In the rows, zero is written as 128.
First come named moves, each a turn or a mirror, each shown by rows before and after it. For each pair of rows after them, which moves, in which order, take the first row to the second? The first pair is done for you.
zunod:
[ 98 129 107 118  79  71 142 208 169 126  82 118 156  80  87 114  98 126
 108 122 131 148 130 137  93 101] -> [ 97 123 108 114  86  69 140 201 168 109  84 119 148  79  80 109 104 120
 102 117 139 149 128 142  96  88]
[174 159 127 113 132 141 131  50 152 139 147 104 121 146 152  91 176  85
 155 109  84  86 159 117 175 174] -> [172 158 128 110 134 143 132  49 152 138 149 104 119 145 151  90 174  84
 154 108  86  85 155 116 178 172]
[149 127 104  96 142 149 134 146 144 136 172 170 102 162 159 104 141 112
 124 109 154 144 155 174 101 114] -> [148 128 105 103 136 156 139 155 144 155 167 164 112 161 172 112 139 113
 131 114 144 139 160 166  99 137]
[159 149 120 132 145 109 136  95 149 126 144 131 113 153  92  93 133 134
 150  98 106 120 102  99 130 128] -> [157 154 121 136 133 114 142 111 145 152 143 129 132 151 108 105 128 143
 158 109  97 116 109  91 122 156]
sura:
[126 143 134  95 134 179 110 163 113 168 145 150 127 180 157 160  70 135
 130 137 114 115 126 129 109 137] -> [105 150 169 111 105 154  70 157 118 126 105 127 125 171 115 150  79 130
 113 142 113 130  97 106 150 127]
[102  74  66 125 144  91 151 105 119 122 105 175 119 128  55  76 142 140
 129 107 126 175 111 156 150  88] -> [105  73  53 107 161 138 168 139  98 163 146 191 124 129 120 114 126 142
 140 106 136 151 148 191  95 102]
[122 128 146 121  70 140 117 129 133  95 122 132 113 154 106 115 107 123
 123 113 105 152 104 110 171 113] -> [151 114 109 112 102 138 157 107 146 124 141 142 113 167 109  91 112 124
 137 104 103 153 110 116 158 112]
[131 111 144 119 133 149  94 132 105 113 141 122  85 122 153 130 148 123
 119 131 124 134 120 134 131 100] -> [134 110 140 124 134 137 100 119 109 105 134 117  85 125 135 116 148 118
 119 126 122 147 111 125 144  94]
Safu:
[127 142 119 123 112 138 121 126 123 118 130 122 132 132 123 134 139 120
 141 133 127 118 128 129 140 140] -> [128 143 121 122 115 133 119 130 127 116 129 127 131 135 122 137 136 118
 138 131 124 120 127 127 141 136]
[109 141 113 155 119 107 124 124 142 103 111 120 133 118 105 114 153 129
 138 124 128 130 141 127 138 113] -> [115 137 115 147 122 119 113 125 134  93 119 123 115 129 106 116 149 121
 131 117 143 130 139 141 140  98]
[154 177  92 165 148 107 182 100 119 115 111  97 186  41 149 110 170 156
 159 174 113  73 188 166 148 162] -> [179 169 144 157  99  90  93  84 127  93 107 142  93 185  56  55 109 113
 118 114 114 162  74  91 187 104]
[118 162 157 152 123  92 125  80 134 100  85  56 174  93  81 118 157 127
 142 164 102 131 114  89 183 166] -> [125 158 178 108 139 148  66  70 109  49 141  95  94 137  95 138 153  98
 115 139 142 136 102 138 175  86]

Between the rows of a pair lie two moves.
[146 121 116  83 179 143 135 117 113 149 131 135 125 171 130 102  88 107
 134 104 146 133 145 147 121 106] -> [139 118 102  90 189 120 162 104 119 139 110 120 144 134 118  90 105 122
 142 110 140 128 158 147 132 110] | Safu zunod
[137  79  88 142 148 149 172 124  91 144 147 161 210  78 147 173 108 175
 127 132 114 146 144 161 126 159] -> [110  87 126 139 136 142 113 110  76  63 127 149 174  68 100 178 118 161
  97 126 142 156 120 170 166  98] | sura zunod
[111 120 133 154 109 151  90 152  92  95  92 148 154 139 126 157 128 120
 115  98 141 115 131 132 105 126] -> [114 117 134 159 106 142  90 158  96  98  80 148 162 140 116 148 126 121
 119  99 134 123 124 123 108 132] | Safu Safu
[107 126 110 138 135 116 158 143 130 140  92  94 182  61 188 122 144 165
 149 161 126  82 175 125 114 162] -> [119 110 114 138 130  66 130  91 150  80  70 104 130 100  83  57 143 146
 116 132 140 136 109  95 167  93] | zunod Safu
[121  96 133 136 113 114 100 168 125 114 113 154 105 171  76 136  74 127
 100 109 157 178  94 117 117  84] -> [127 104 131 149 102 104 119 176 139 153 100 150 133 172  84 129  67 139
 113 121 128 183  94  91 117 128] | zunod sura
[173 110 108 124 154 124 137  84 155 102 151 150  90 156 103  72 142 122
 139  93 122 142 103 114 131  91] -> [126 127 155 123 123 189  74 162 114 102 157 144  97 140 172 165 116 129
 122 114 134 109 132 146  94 100] | sura sura
[ 96 126 140 150 152 114 145 151 104 116  91 116 134  58 101 143 144 142
 106 138 135 135 133 122 131 137] -> [103 136 158 158 119 126 125 174 102 145  93 124 136 106 105 149 111 136
 105 136 120 151 113  93 119 158] | Safu zunod
[140 180 156 127  71 109  64 112 131 132  93 125 130 147 131 135  95 108
 111 113 122 133 127 119 128 135] -> [135 179 144 142  74 100  85 117 135 148  82 108 155 115 140 137 103 117
 122 123 113 116 147 119 124 157] | Safu Safu
[142 114 109 106 177 114 177 130 172 155 137 128 151 102 123 129 141 132
 121 153 122 148 134 143 136 147] -> [127 112 127  95 180 132 138 135 150 114 143 138 121  92 123 150 149 122
 102 145 146 144 135 171 142 106] | sura zunod
[101 143 180 145  56 152  71 187  93 145 114 144 113 173 120 162  71 130
  96 123 140 164  95 113 145 143] -> [ 93 130 151 120 125 161  93 149  77  69 146 137  91 100 135 174 133 130
  93 127 188 121 142 195 148  68] | Safu zunod
[124 134 103 121 159 177 136 153 141 156 194 167 103 132 162 125 129 118
 136 105 149 129 138 170 100  67] -> [ 76 160 133 173 102 134 133 186 151 162 105 110 182  67 138 140 128 152
 141 146 108 125 141 119 130 141] | sura Safu
[104 104 108 119 107 101 139 102 104 130 118 130 152 154  88 135  68 136
 101 116 154 154 118 133 108  95] -> [105 105 109 107 114 131 135 119  93 134 141 134 153 147 124 161  71 133
 106 121 158 139 139 156  86 100] | zunod Safu
[141 122 133 110 128 158 123 145 130 159 165 165  97 170 153 141  99 121
 110 116 140 139  93 137 102 111] -> [137 109 105 115 168 122 152 104 141 109 153 145 101 110 122 120 143 133
 107 120 159 126 117 164 125  73] | Safu zunod
[183 106 125 119 125 131 121 111 113 200 169 146 142 169 132  95  96 109
 166 121  98 148 100 124 113 186] -> [138 126 180 116 110 175  44 145  77 143 168 129 124 140 160 161  99  99
 141 136 119 122 117 156 112 158] | Safu sura
[132 130  85 140 143 132 166 147 128 156 130 134 124 171 120  99 133 153
 144  88 151 127 136 130  89 125] -> [ 93 147 142 152  98 138  97 175 112 117  94 108 125 154 109 133 126 153
 124  97 152 129 117 120 112 120] | sura sura
[122 126 106 179 115  85 141 120 115 150 111 132 144 136  62 117 109 146
 125  98  98 149 125 106 125 124] -> [116 136 110 155 119 153 129 156  92 167 154 143 141 141 142 173 107 141
 128 108 107 112 160 147  83 137] | Safu zunod
[124 132 122 107 154 141 115  94 129 115 154 122  91 130 175 156 125 154
 124 143 111 142 145 128 150 128] -> [113 139 132 116 133 139 105 111 127 122 135 114 103 127 181 163 114 154
 124 150 105 140 144 116 150 147] | sura zunod
[151  79  84 128 159  83 210  84 172 192 108 164 149 143 104  73 111 139
 151 129 126 150 129 107 113 141] -> [129  68 102  94 187 135 155  99 131 115 145 187  86 131 120 122 122 119
 114 118 191 130 149 182 103  46] | sura zunod
[140 100 121 129 148 138 155 136 112 158 149 159 128 145 141 119 103 149
 126 104 141 126 141 168  79 108] -> [104 118 155 161 104 120 127 168 111 151 100 125 165 115 131 143  92 164
 119 125 120 125 137 139  93 143] | sura Safu
[127 112  85 141 165 110 168 136 147 161 106 131 159  94 124 116 123 143
 120 139 128 127 138 129 134 141] -> [137 104  99 128 167 111 139 116 147 123 119 148 107 132  91  96 118 125
 102 115 144 152 108 133 148  91] | zunod Safu
[158 119 116 126 147 114 153  83 132 122 153 146 109 159 109  74 148 113
 131 102 126 149 119 121 133 109] -> [133 139 144 139 110 152 134 152 111 172 142 133 144 157 173 136 121 126
 141 128 108 131 141 114  97 176] | zunod sura
[161 167 118  89 141 160 121  77 149 115 177  85  63 135 172 150 169  96
 110 133  83  97 132 190 140 165] -> [142 177 133 132 100 115 125  93 165 128 117  55 111 119 141 140 159 120
 115 154  42 109 118 136 164 218] | sura Safu
[123 125 124 133 122 131 134 106 159 174 137 157 125 171 138  99 124 122
 143 125 132 155 136 129 118 141] -> [112 119 137 127 130 139 108 106 146 134 142 164 101 163 133 115 131 114
 127 120 157 154 135 151 122  96] | sura zunod
[138 126 163 127  97 146 102 140 115 131 114 115 140 148 111 130 115 121
 125 139 110 132 111  98 137 161] -> [138 125 162 123 110 144  94 115 114  90 119 109 127 129 102 127 139 112
 121 138 128 125 116 117 155 130] | Safu sura
[121 102 128 145  76 108 121 144 117 127 115 125 123 142  80 182 138  96
 106 102 128 150 110  94 123 117] -> [141  92  92 122 133 132 157 125 113 124 158 134 114 123 115 183 161  91
 117 102 144 122 147 143 100  96] | sura Safu
[114 124 121 121 122 129 133 140 114 146 133 102 142  99 146 161 112 131
 126 139 137 122 169 148  93 137] -> [101 127 142 128 108 106 110 123 116 103 106  87 130  95 105 146 120 131
 112 138 142 138 143 135 125 118] | sura zunod
[ 94 112  92 128 183 143 134 159  95  80 120 120 115  57 116 153 123 151
  82 125 175 103 155 155 154  83] -> [102 108 105 118 167 138 107 150 101  69 125 138  81 105  89 138 103 137
  70 110 176 133 115 133 164  61] | Safu Safu
[102 161 136 148 103 144 125 164  93 149 120 115 138 131 160 166 128 117
 126 113 117 101 142 101 113 121] -> [120 158 134 152  92 107 126 134 111 141  99 117 130 156 112 126 127 113
 124 101 102 125 109  68 141 112] | Safu sura
[125  98 111 133 139 114 145 144 123 124 105 149 141 130  95 136 101 141
 118 117 135 144 126 129 120 107] -> [131  99 116 127 141 131 135 152 117 128 121 159 130 140 110 148 101 141
 115 115 144 143 129 140 107 100] | zunod Safu
[128 100 108 145 113 121 149 185 137 201 113 149 149 151 123 140  80 162
 118 114 127 150 114  98  93 156] -> [102 112 155 128 100 147  74 187 108 128 121 145  97 152 112 165  88 143
  89 110 156 149 101 120 115  98] | Safu sura
[118 121  76 136 104 124 181 143 111 117  77 130 138 109 106  69  99  85
 139 133 148 123 142 140 141 130] -> [120 122  89 124 102 144 148 143 103 102 101 146 105 139 107  77  89  70
 128 119 159 129 125 146 140  98] | zunod Safu
[100 130 137 173 118  87 125 139 153 129  78 107 159 135  80  87 128 122
 113 116 104 167 115  84 150 131] -> [111 119 103 144 148 146 159 179 132 190 142 139 163 141 165 130 111 129
 132 116 112 130 166 138  77 150] | sura sura
[140 131 107 112 151 142 128 142 136 147 140 158 107 134 126 123 133 127
 124 131 149 126 140 137 114 115] -> [118 138 118 134 129 123 124 161 141 149 104 133 142 110 122 134 127 141
 128 148 134 123 142 118 124 147] | sura Safu
[139 121 132 142 117 111 136 108 147 130 101 117 136 135 100  96 136 133
 140 130 103 156 121  93 144 144] -> [155 105 105 121 155 123 157  97 141 132 136 135 116 140 114  93 145 126
 140 117 124 148 132 122 125 117] | sura zunod
[112 109 139 155 123 144 109 188  97 148 157 149 178 106 162 171  77 144
 166  97 131 149 145 141 100 138] -> [117 110 151 171  98 104  96 163 114 137 128 147 165 137 104 132  69 140
 161  87 116 179 103  93 139 136] | Safu sura
[140 123 104 118 145 203 130 143 108 123 180 140  81 146 125 126 118 145
 113 134 170 135 101 155 131 130] -> [113 142 140 137 107 198  90 162 103 112 144 115  98 139 113 149 110 150
 107 149 158 140  86 133 150 153] | zunod sura
[112 127  69 151 135 131 172 133 126 188  78 115 188 100 146 164 115 178
 128 149 108 103 106 111  74 166] -> [111 125  72 122 162 176 146 130 103 155 125 126 147 101 180 194 128 162
 120 141 144  84 126 164  57 117] | Safu Safu
[134 120 115 130 128 114 147 104 139 143 130 132 135 180 111 120 133 134
 116 122 115 149 107 107 126 150] -> [131 125 111 114 147 152 145 114 123 140 157 131 131 161 158 148 141 129
 121 128 130 120 137 146 107 145] | Safu zunod
[150 119 117 124 151 109 143  39 126  84 144  99 104  92 115  99 194 114
 117 124 139 108 128 149 155 113] -> [129 129 140 117 141 166 109  99  95  98 161 106 111  87 177 167 177 117
 112 134 149  81 157 178 113 126] | sura sura
[138 130 135 108 140 114 121  56 125  70 142 119  98 140 100 108 175 101
 132 108 147 124 124 141 167  77] -> [140 138 113 114 132 155 167 111 124 180 164 132 156 148 188 146 143 123
 166 128 114  97 162 136 100 171] | sura zunod
[110  90 123 125 141  92 119 210 104 118  87 164 148 120  39 149 103 152
  76 137 181 145 107 120 104  63] -> [109  91 116 137 138  78 137 212 105 127  75 153 164 104  43 145 106 163
  86 147 172 141 114 115 101  86] | Safu Safu
[147 112  99 109 151 145 142 120 122 154 155 160 108 151 125 122 122 124
 129 113 145 138 128 142 111 101] -> [143 114 101 123 137 135 155 134 125 185 140 149 142 152 132 127 108 134
 141 123 120 133 129 120 108 144] | zunod Safu
[135 127 178 115 132 173 108  84 115  80 149  95  77 136 157 119 171 118
 105 130 130 129 118 139 169 117] -> [140 124 146 136 149 137 171  73 137 112 126  77 126  98 157  94 188 142
 130 149 104 119 137 127 168 169] | sura Safu
[177 148 120  86 153 135 164  47 141  93 175  96 102 140 180  91 180  99
 152 138 116  83 137 147 151 139] -> [162 158 146 126  89 100 155  88 155 141 110  84 152 155 146  87 142 117
 155 149  75 113 103  75 162 210] | sura Safu
[137  93 136 111 165 136 101 108 132  85 161 145  86 158 119 104 148 100
 114 123 180 120 109 143 106  80] -> [143  94 138 131 130  97 107 108 149 109 124 140 110 176  77  75 129 107
 118 123 154 148  80  93 131 109] | Safu Safu
[120  92  73 106 111  97 153 103 139 140 104 151 123 111 113 130 126 138
 141 166 113 124 131 101 119 118] -> [121  99  82 101 100 121 137 125 131 167 118 158 120 138 142 153 106 132
 142 161 107 125 129  98  95 137] | Safu zunod
[125 119  80  73 189 119 116 110 142  78 166 190 105 115 150 101 112 101
 137  75 160 137 128 158  94  71] -> [130 139 105 102 118 114 111 159 157 169 134 190 155 165 163 109  50 111
 154  84 103 162  98  85  79 167] | zunod Safu
[122  83 121 140 141 129 146 164  79 105  91 143 140  85 116 163 111 147
 101 127 185 130 169 153 110  83] -> [141  75 106 145 150  98 165 129  97 100  82 144 137  85  79 122 123 146
 105 118 176 143 152 139 133  78] | sura sura
[100 144 144 141 113 109 132 140 116 119  86  90 171  67 118 145 134 150
 131 159 123 114 157 136 148 144] -> [130 133 100 128 146 102 188 114 132 147 112 108 168  78 125 114 141 146
 148 146 120 116 166 139 131 146] | sura sura
[179 137  92 114 119 150 174 125 126 221 135 135 131 131 162 142 113 129
 172 142 115 114 161 139  90 185] -> [166 126 105  89 150 177 120 118  94 138 163 149  67 122 147 165 132 113
 137 128 173 111 166 196  97  84] | zunod sura
[116 105 125 130 131 108 116 139 120 118 104 151 136 114  95 136 111 149
 113 130 150 153 141 123 143  98] -> [115 106 125 133 131 103 125 138 122 120  98 147 149 107 100 137 110 148
 118 139 142 149 145 123 138 106] | Safu Safu
[104  98 105 176 143  91 138 131 120 127 112 132 165  68 129 117 136 156
 107 158 141  93 139 166 116 124] -> [142  84  93 159 149  90 144 118 133 161 142 173 123 152 106  77 110 139
 106 122 140 132 100 147 108 103] | Safu sura
[138 115 127 111 137 161 129 162 113 163 145 154 125 148 149 149  98 125
 126 113 138 118 138 147  98 123] -> [122 118 151 111 130 152  97 151 105 114 131 145 100 140 118 147 108 116
 109 109 151 129 120 145 127  87] | zunod sura
[130 160 171 126  69 156  90 121 121 129 120  98 132 154 147 139 128 112
 148 146  70 108 105  90 159 186] -> [133 156 169  98 101 185  74 102 106  84 156 110  90 153 155 151 150  96
 131 133 111 100 116 138 156 128] | Safu zunod
[130 140 165  93 130 143 141 123 122 143 147 129 129 143 178 145 145 104
 138 139 132  98 177 147 131 155] -> [140 130 166  99 122 101 128  88 138 115 123 136 102 169 108  96 139  98
 120 118 133 138 130 115 171 117] | Safu zunod
[118 154 163 148 103 138 101  99 128  96 125  90 143 111 137 135 133 133
 132 150 116 113 125 113 153 147] -> [139 146 138 150 119 123 138  78 147 118 132  94 151 119 129 108 139 138
 143 144 104 115 123 106 150 160] | sura zunod
[129 170 148 134 115 144 117  88 129 104 125 107 151 122 136 134 159 124
 132 139 112 111 143 112 145 161] -> [148 157 127 122 136 135 137  64 135 104 141 115 139 130 129 113 167 121
 132 132 115 114 144 117 142 146] | zunod sura
[113 113  94 162 200 133 153 215  94 184  95 184 172 145 112 144 106 144
 171  89 116 124 149 116  60 201] -> [113  94  71 158 246  93 174 155 102 111  89 175 157  95  65 112 155 143
 158  86 147 119 158 150  99 131] | zunod Safu
[104 146 142 136  80 191 121 157 118  90 152  90 182  83 169 151 102 131
 106 166 120  73 136 146 140 165] -> [151 125  90 135 108 121 188  76 160  92 147  95 173  94  99  55 125 126
 118 145 103 102 110 117 174 150] | sura sura
[130 143 171 144 142 135  90 140 107 124 105 137 159 105 122 153 117 155
 113 125 102 160 168 149 124 147] -> [153 133 156 142 147 107 101 109 125 121 107 143 142 132  81 110 121 150
 112 113  95 182 144 130 141 135] | Safu sura
[118 169 120 114 136 134 162 132 155 103 157 135 116 114 115 128  80 113
  93 106 122 117 155 161 130  94] -> [109 177 131 124 113 146 159 156 150 120 149 129 132 111 134 148  68 119
  98 120 110 112 156 147 119 128] | sura zunod
[132 155 123 131 119 157 125 129 118 137 161 102 167 112 177 146 161 119
 157 148 106  95 140 124 112 176] -> [118 154 145 130 116 130  88 101 117  65 140  91 134 104 119 128 179 109
 131 138 126 108 110 123 156 123] | sura zunod
[137 142 116 125 149 159 169 140 117 139 144 114 148 124 167 125 132 118
 148 141 101 106 155 143 124 159] -> [142 133 110 135 143 113 176 112 136 116 114 109 146 122 107  80 139 122
 140 134  97 133 128 113 159 143] | zunod Safu
